Turns, then the turns between two rows, first turn first; the first pair answered
turn q209:
[-55  21  34  31 -54  -5 -29   4  16  22] |-> [-52 -55  26 -29 -50 -18 -10   7  -4  -2]
[-30 -12 -54  21  26  13 -24   3 -12   3] |-> [-23 -23 -52  10  27  17 -19 -15 -20  -6]
[-23  46 -24 -17  22  -5  33   2   4   9] |-> [-23  21 -27 -35  23 -11  38   6  -2   2]
turn q386:
[ 15   6   6   1   3  15   0 -25  -8  -3] |-> [  1  12  20   3   3  13   6 -22  -1   5]
[  1  15  26  -3   5  -4  13 -40 -31   1] |-> [-17  13  41  -5   4 -10  17 -23 -19  11]
[-14 -33  12   4   1  27   1 -32  -6  -8] |-> [-20 -31  17   5   1  26   3 -31  -1  -5]
turn q240:
[ 17   3 -46  20   3  18 -23  16   2 -13] |-> [  6   5 -15  41  -5  27 -26  16  21  -6]
[ 35  -4 -14   6 -22  10  -3  -5   8 -10] |-> [ 17   7  12  19 -25  15   1  -9  21  -1]
[  3 -47 -12   3  29  41 -21  11  12 -13] |-> [-21 -31  19  16  26  45 -15   5  26  -1]
[ -4  -2   9  -9 -12 -22  15  31   4  20] |-> [  0  -4   1 -13 -10 -23  14  31   0  19]
turn q77:
[ 12 -41   5 -20  -8 -14   8  21  -3   1] |-> [-46 -14   7 -15  16  -7   9   5   3   8]
[-47  -5 -11 -32  33  -9  35  -1  20   3] |-> [-19  39 -47   3  36  11  11 -22  10  -1]
[ 11 -16  17 -17   6 -23  22  12   0  -5] |-> [-26   8  14 -10  25 -15  19  -1   3   0]
turn q165:
[-75 -32  -4 -15  35  12   0  -4  10  -3] |-> [-75 -24  -6 -19  38  10   4 -11   6  -3]
[ 89  -6  12  -4   4  23   9 -52 -23 -14] |-> [ 60  45 -29  -6   8 -35   6  61  -5  28]
[ -5  26 -22  23   1  -5 -13   6   2  -2] |-> [  3  -6  -4  33  -9  12 -19  -5   7 -12]
[-47  18  -8   7   6  27  21 -30  -9 -14] |-> [-57   4  -8  21  -7  11   7  31  13   1]

Each pair is two turns apart.
[-33 -30  45  41 -20   9 -16 -17  40  -2] |-> [ -3  31 -54 -22  22 -23   7 -44 -24 -14] | q165, q240
[-29  -2  19  -2   6  22   8 -26   3   0] |-> [-33   0   1 -21  15   9  14 -20  -6   0] | q240, q386
[-35  42  18   6  32  10   9 -40  -6   9] |-> [-26 -61  28 -27  15   0  10  -5  -2  -9] | q165, q209
[ 12  11 -21  14  15   0 -23   3  -8  -2] |-> [  1  16   3  29  11   5 -21   1   5   5] | q240, q240
[-15  -6  10 -19  16   4  23 -16  -5 -17] |-> [-23  17  10  -3  19   9  17 -18   0 -12] | q77, q386
[-27  43 -48  26  41   9  -4  11  -6  13] |-> [ 60 -23 -33  35  -1  24 -15   8 -11 -11] | q77, q165
[  8 -31   3 -10   0 -14  -1  23   0  -7] |-> [  6  16   8  27  -3  -5 -12  22  12   8] | q209, q209
[ 16 -17 -47 -29  17   0   5 -10 -29 -19] |-> [ -2 -42 -32 -33  10 -12   6  29 -13 -10] | q77, q165
[ 49 -12   8  13 -40  -8   5  13  18  -2] |-> [ 42   9  -5   8 -35 -22   8  30  18   8] | q165, q165
[-31  56  -1  13  24  -3 -11  -7   0   8] |-> [  3 -38  -7  22  -2  11 -42  30  10 -14] | q240, q165
[ 18   8  26  53 -20   8  -9   7  36   0] |-> [ -9  48  30  32  -2  -7  17 -12  28  11] | q165, q386
[ 16  -9 -20   0  10  26  17  20 -15 -23] |-> [ -4 -21  13  12   3  31  18  24   1 -18] | q240, q77
[ 15   9  13  24 -18  24 -31  10  15   3] |-> [ -6  45  19   9  -4  16 -11 -10   8  12] | q165, q386
[ 17   5   5 -30  10   1  28 -71 -40 -26] |-> [ 10  65   1  60 -13   1 -22  13  10  16] | q240, q209
[ 25  43  -3  41 -14   6 -27  11  11  15] |-> [ 13  63 -26  14   3 -10 -12   5  -5  16] | q240, q240
[ 24  -1  32  36 -15  -9 -38  21  59  34] |-> [-55 -38  35 -20  26  -8 -14  -9  47  20] | q209, q77
[ 27 -21 -31 -11  -8 -23   2  15   7  21] |-> [ -2 -43   0 -22   2  -4  13 -28   7  10] | q77, q165
[ 19   8  41  35 -17  21 -27 -10  25  -5] |-> [-31  45  42   5   8  -5   1  -9  21  13] | q386, q240
[-23 -13 -34 -26  23 -10   4  -9 -13 -12] |-> [ -4 -37 -37 -12  12   0 -11  -1  -8 -19] | q165, q386
[ 15 -11 -41  22   4  22 -46  13  -9  -7] |-> [ 20 -12 -39  20   5  28 -43  -4 -14 -11] | q209, q209
[ -7 -35  -4   5  -4  12  -4   2   4  -8] |-> [-18   6   7  16   4  18   2 -23   4   1] | q209, q240
[-51  11  36 -23   8 -35  38  28  16  19] |-> [-41 -18  35 -46  17 -18  48 -23  -6  -6] | q165, q240
[-10   1 -52   5   2 -24 -20  62   7  12] |-> [ 23 -24 -10  12   1  36 -12 -64 -16 -26] | q240, q165
[ 17  -5 -13  -8  -6  -4   8  -4  -7   4] |-> [  9  -7  -1 -14  -5  -5  16  -8  -4   5] | q386, q77
[-17   3 -26  -6  23 -26  16  24   5  10] |-> [-25 -32   2  13  21  14   4 -19  11  -8] | q165, q77
[-39  42  10 -57  20 -47  55  10 -15  24] |-> [-23  19  29 -59  19 -16  59 -55 -28   1] | q165, q165
[ -4   5 -15  16   5  16  -4 -16   6  -5] |-> [-21   5  -1  17   4  10   0  -4  16   3] | q386, q386
[-43 -35  -2 -32  21   8   5  10   7 -15] |-> [-22  -7 -42  -2  27  30 -22  -7  -3 -23] | q77, q240
[ 33 -77 -27 -46  20   0   2  11 -12  -1] |-> [ 12  47  36  37  18  37  -2 -52  17  31] | q209, q386
[-19  10  20  22   2  -3  -5   8  12  13] |-> [-19  -3  -3 -21  18 -17  13  -3 -13   1] | q240, q209
[18 17 -4 55  9 12 -4 11 17 -5] |-> [ -5 -27  30  21   4  -6  19  33  26  -1] | q77, q77
[ 44  26  11  -8  -5  12   3 -39 -20  16] |-> [ 36  25  37  -7 -14   4  11 -27  -8  27] | q386, q77
[-25 -41  24  -4  -1   0   3  21  16  -1] |-> [ -5  -2 -18 -33  22  -3  18 -26 -22 -13] | q386, q165
[-10 -38  11   2   0  11   2  -2   9 -11] |-> [-12  15 -24 -17  18  -9  15  -6 -11  -3] | q386, q165
[  2  -6  16   7 -15 -13  22  29  12  -3] |-> [ -2  25  15  21 -10  -5  19  13  12   2] | q165, q209
[ 30  12  -3  -8  -7  -4  -9  16 -13  13] |-> [ 29 -10   8 -13 -12  -2  -8  18  -9   9] | q240, q209
[-26  25 -33 -14  48  30  -6 -84 -29 -27] |-> [-84   2   7  24  19  -5 -26  59  42  22] | q386, q165
[ 29   3 -27   8  -2 -31 -10  32 -15  13] |-> [ 43   0   4  19  -3   2  -5 -38 -22  -3] | q240, q165
[-30 -33 -51  18  18  25  10   0  -8 -16] |-> [-31   4 -54  19  26  22  18 -14 -14  -9] | q240, q165
[  7   7  30   8  -4  21  14 -58   1 -14] |-> [-32 -13  55   2 -10   1  20  -7  25   4] | q386, q386
[  3  63   1  43 -28  -3 -42  26  18  11] |-> [-12 -26 -28 -61  -7 -42  -5  42 -16 -14] | q240, q209
[  9  -9   1  17   7  35 -18 -53  -5 -32] |-> [ 17  -3 -10  42 -16   8 -38  38  22  -5] | q209, q77
[-54  52   2  24  32   5   6  -8  15  13] |-> [ 35  55 -22  50   1  11 -14  -7   4   3] | q77, q240
[ 10  16 -22  39  10  29 -19  29 -27  11] |-> [ 12  25 -27  34  14  30 -15  16 -34  10] | q165, q165
[ 19  29  19  12 -27  10  -4 -19   5   4] |-> [ -9  11  11  -8 -23 -18   0  36  14  15] | q209, q240
[ -6 -55  -3 -15  -5   3 -11  -1  -3 -23] |-> [-16  10  29  31  -7  22 -14 -30  12  -5] | q209, q386
[ 26 -22 -15   4 -15  -2 -10  22   1  -4] |-> [  5 -11  18  -3  -2  17   9 -36  -6 -11] | q77, q209
[  2 -41 -23  21  -8   3 -20  42   6  10] |-> [-39 -15 -26  28  11  11 -23  27  10  15] | q77, q77
[-17   0   6 -28   4   1  -4  -7   2  -3] |-> [  3   6 -15 -16   2  11 -18 -12  -3 -10] | q77, q240
[-29 -54  14 -25  -1  26   1 -38  -2 -35] |-> [-61  28 -22 -41  19 -22  16  14  -4   1] | q240, q165
[ 19   0  -5  19 -13  21 -19 -23  -3   2] |-> [ 15 -38 -13  -9 -12   8 -13  -3  -7  -3] | q209, q209
[-17 -41  14 -34   6   1  23 -19 -21  -3] |-> [-42  -4   9   2   0 -14   3  45   8  26] | q209, q209
[-17  13 -26 -29  40  -3  12  -8 -28   3] |-> [ 39  25 -33  -5  18   0   0  -3 -29   1] | q209, q77
[ 74  30   2  25 -14  21  15 -60   0   4] |-> [ 50  53   6  15  -2  14  28 -68  -2  14] | q240, q240
[-49  35  33  58 -40  15  -3   8  55  65] |-> [  -7  -20   45    2  -33   43   31 -104    5   15] | q209, q209
[-29  29  -6   1  19   5  -4  -6   6   3] |-> [ 23   5 -12  20  -7  11 -24  13   9  -5] | q77, q165
[  5 -70  -8 -18 -11  12  -4   7   2 -24] |-> [ -6  12  32  39 -13  38  -7 -37  21  -1] | q209, q386
[-11  20  53   5 -23   9  17 -15  32  -2] |-> [-15  19  52   8 -26   4  15   3  37   3] | q165, q165
[-31 -16  10  -7  -6 -28   4  25   0  19] |-> [-23  -2  10   5   5   6   0 -47 -16   2] | q165, q77
[ 20  20 -33  11   8   1 -11   7 -12   5] |-> [ 21  15 -35   0  12   3  -5  -4 -19  -1] | q209, q386
[-10 -17  16  30   2  14   5 -35 -24 -14] |-> [-37 -10  23  40  -2  -2   0  11  -4   6] | q386, q209
[ 27  -6  14 -27 -16 -25  35  16 -13   7] |-> [ 29  -4  15 -30 -14 -22  38   6 -18   6] | q165, q165
[ 46  28  34  34 -18  17   6 -28   7   0] |-> [ 41 -17  -8  13 -21 -16  -9  59  14   3] | q209, q386
[ 23 -22 -18 -16  -8 -15   2  21 -11  -5] |-> [  3 -28   0 -30  -2 -15  16   6 -13  -5] | q386, q77
[-57 -15  13  61  15 -14 -26  -8  34  33] |-> [-62  13   0  52  25 -27 -19  -4  27  40] | q165, q165
[ -5  25   0  -5  12 -16   2   5  -3   3] |-> [-15  -8  21  12   4   4 -10   3  12  -3] | q165, q77
[ 29   8  -1  -9 -12  -4  -6  19  -6   6] |-> [ 13 -11   3 -26  -6  -8   0  22  -6   3] | q77, q386
[ 10 -30  13  50 -10  41 -28  19  27  -1] |-> [-54   8  44  23  13  21   8  11  33  20] | q77, q240
[-21  -6 -42  27   3  37 -50  15  -8  -7] |-> [ 27 -16 -38  23 -13  38 -44  -2 -19 -18] | q77, q386
[-14   2 -14  10  17  19 -37 -20   8 -19] |-> [-18   0 -18   1  22  15 -34 -20   4 -20] | q209, q165
[ 16  12  -4 -33   2 -36  23  22 -19  17] |-> [ -5  46 -18 -16  18 -24  12   5 -18  19] | q77, q77
[ 32 -33  -8  -9  -5  26 -14  -7  12  -8] |-> [  5 -22  28   5  -9  28  -9  -3  32   6] | q240, q386
[-17  -6 -31  15  24  32 -41 -14  -4  -6] |-> [-17 -24 -34   0  25  27 -37 -12  -7 -11] | q209, q209
[-18 -10  20  40   6  -8   2  18  25  13] |-> [-29   1  29  23  18  -5  20 -20  13   9] | q165, q386
[  0  61  14  23   3  -2  29 -62  -7   8] |-> [-24  55 -32  30   2 -34   3  41  13  28] | q209, q77
[ 73  -3 -18  41 -45  14  -7  -5  19  -2] |-> [ 73 -42 -22  11 -44   6   1  -1  10 -15] | q209, q209
[  3 -26  -4  -3  -3   6   6  -3  -5  16] |-> [  8 -17  -5   1  -1  11   5 -17  -9  14] | q386, q386
[-52  -2   8   0  16  27 -24 -14  -5  -8] |-> [-28 -19 -26 -14  18  22 -29  -8 -20 -22] | q240, q240
[-11 -62  57  -4 -18  10  13  -1  29 -11] |-> [ 18  65 -19 -21  16 -10  31 -43 -20  -3] | q165, q77
[-27 -44  -3  22   4  28 -19  -8  22 -30] |-> [-37  43 -34  11  28   6  -3 -18   3 -12] | q209, q165
[-74   4  29 -26  20  -2  21 -19  -2   8] |-> [ -7  62 -17  28  12  23 -14 -47 -16   0] | q209, q77
[ 60  42   3  15  10 -17   5 -19   6   0] |-> [  2   7   6 -12  18 -49  12  50  25  17] | q209, q77
[-22 -12   7  -1  17   8   2 -21  -5   4] |-> [-25 -24   5  -5  16   2   1  -6  -3   4] | q386, q386
[ 28   4   1   1  -6  18  49 -19  -3  -2] |-> [ 30 -18  11  10 -15  23  41  -6   7  -3] | q165, q165
[ 68  25  36  23 -10  13   9 -28  -4   0] |-> [ 23  60  39  -2  11  -9  34 -26  -6  17] | q386, q240
[  4 -41 -20 -27   1 -17   2 -24 -27 -19] |-> [ -9  47 -12  38  -2  -7 -18 -16  -2  12] | q386, q209
[ 37  22  12  35  -2  -5   7 -16  -5  11] |-> [ 28 -28  -1   3  -4 -30  11  32  -5  10] | q165, q209
[ 20 -76 -15 -22  -3 -12  -9  37 -11 -16] |-> [ 11 -43 -34 -30   6 -33  -4  59 -14  -3] | q165, q165
[ 20   1   4  -1   3  17   6 -36 -12 -12] |-> [ 13  11 -18   5  -2 -13  -4  37   4   9] | q165, q240
[-54 -14  30   0  24  30  -1 -36  16   5] |-> [-37   6 -48 -37  40 -10   1   9 -12   6] | q165, q240
[ -6 -47   4  32 -19  33 -23 -32 -29 -40] |-> [-55 -28  44  36 -16  25  -9 -20  -7 -17] | q240, q386
[ -6  12  35  43 -26  -8   7   7  19  13] |-> [-21  17  41  28 -17 -13  22  -5  15  15] | q165, q386
[ 31  27 -15  48 -13  23  -6 -38  -3  20] |-> [-13  -9 -13  33 -17 -13  -7  52  25  40] | q209, q240
[-20   2   7  11  -4   1   5   5   4  16] |-> [-17   1 -13  -6   3  -8   9   8  -8  12] | q240, q386
[  4 -27  55 -39 -19   1  53 -77 -17  -7] |-> [-20 -47  70 -46 -24 -16  57 -36  -1   5] | q386, q386
[ -8 -21  -3  -3  -1   5  -3  13  -1   0] |-> [-19  -1  -2  10   3  13  -7   3   3   4] | q240, q77
[ 72 -15  14   3 -35  11  19 -36  -5 -22] |-> [ 21  70  11   5 -22 -31  36  17  12  23] | q240, q165
[  7   3  13 -26 -29 -12  34 -18 -10 -12] |-> [ -8  35  -1  -9 -16   0  23 -35 -10 -10] | q77, q77
[ 36 -28   2 -33 -20 -40  27  39  -5   4] |-> [  8 -14  52  -5 -28 -29  29  34  21  21] | q240, q240
[ -2 -72  24 -52 -27 -23  18   4 -23  33] |-> [ 11  37  20 -16 -11   3  21 -77 -40  39] | q209, q240
[-47  22   4 -17  19 -15  22  34  -1  16] |-> [ 16 -39 -29  -8  -4  -2  -8  51  -9  -9] | q240, q240
[-22 -38  11   3  11   1  17   3  26   4] |-> [  3  -5   7  25  11  21   9 -38  17  -1] | q209, q77
[ -6   9  -2   8   7   9  -2 -29  -5  -6] |-> [-15  11 -10  -6  13  -3   3 -21  -9  -3] | q386, q240
[-19 -12 -50 -32  27 -13 -18   9 -12 -27] |-> [-17 -35  18  28  -7  19 -39  13  31 -18] | q240, q240
[-45  12  -6  10  12  -9  -1  17   9   6] |-> [-18  13 -35  20   9  -5 -18  20   2  -1] | q386, q77
[-37 -33 -37  16   7  -5 -36  37  20  16] |-> [ 17 -42 -29   2   6  23 -21 -54 -14 -16] | q165, q77
[-36 -22  -2  13  34  -1 -26  -7  19 -10] |-> [-34 -23 -14   4  38  -6 -24  -5  12 -12] | q240, q386
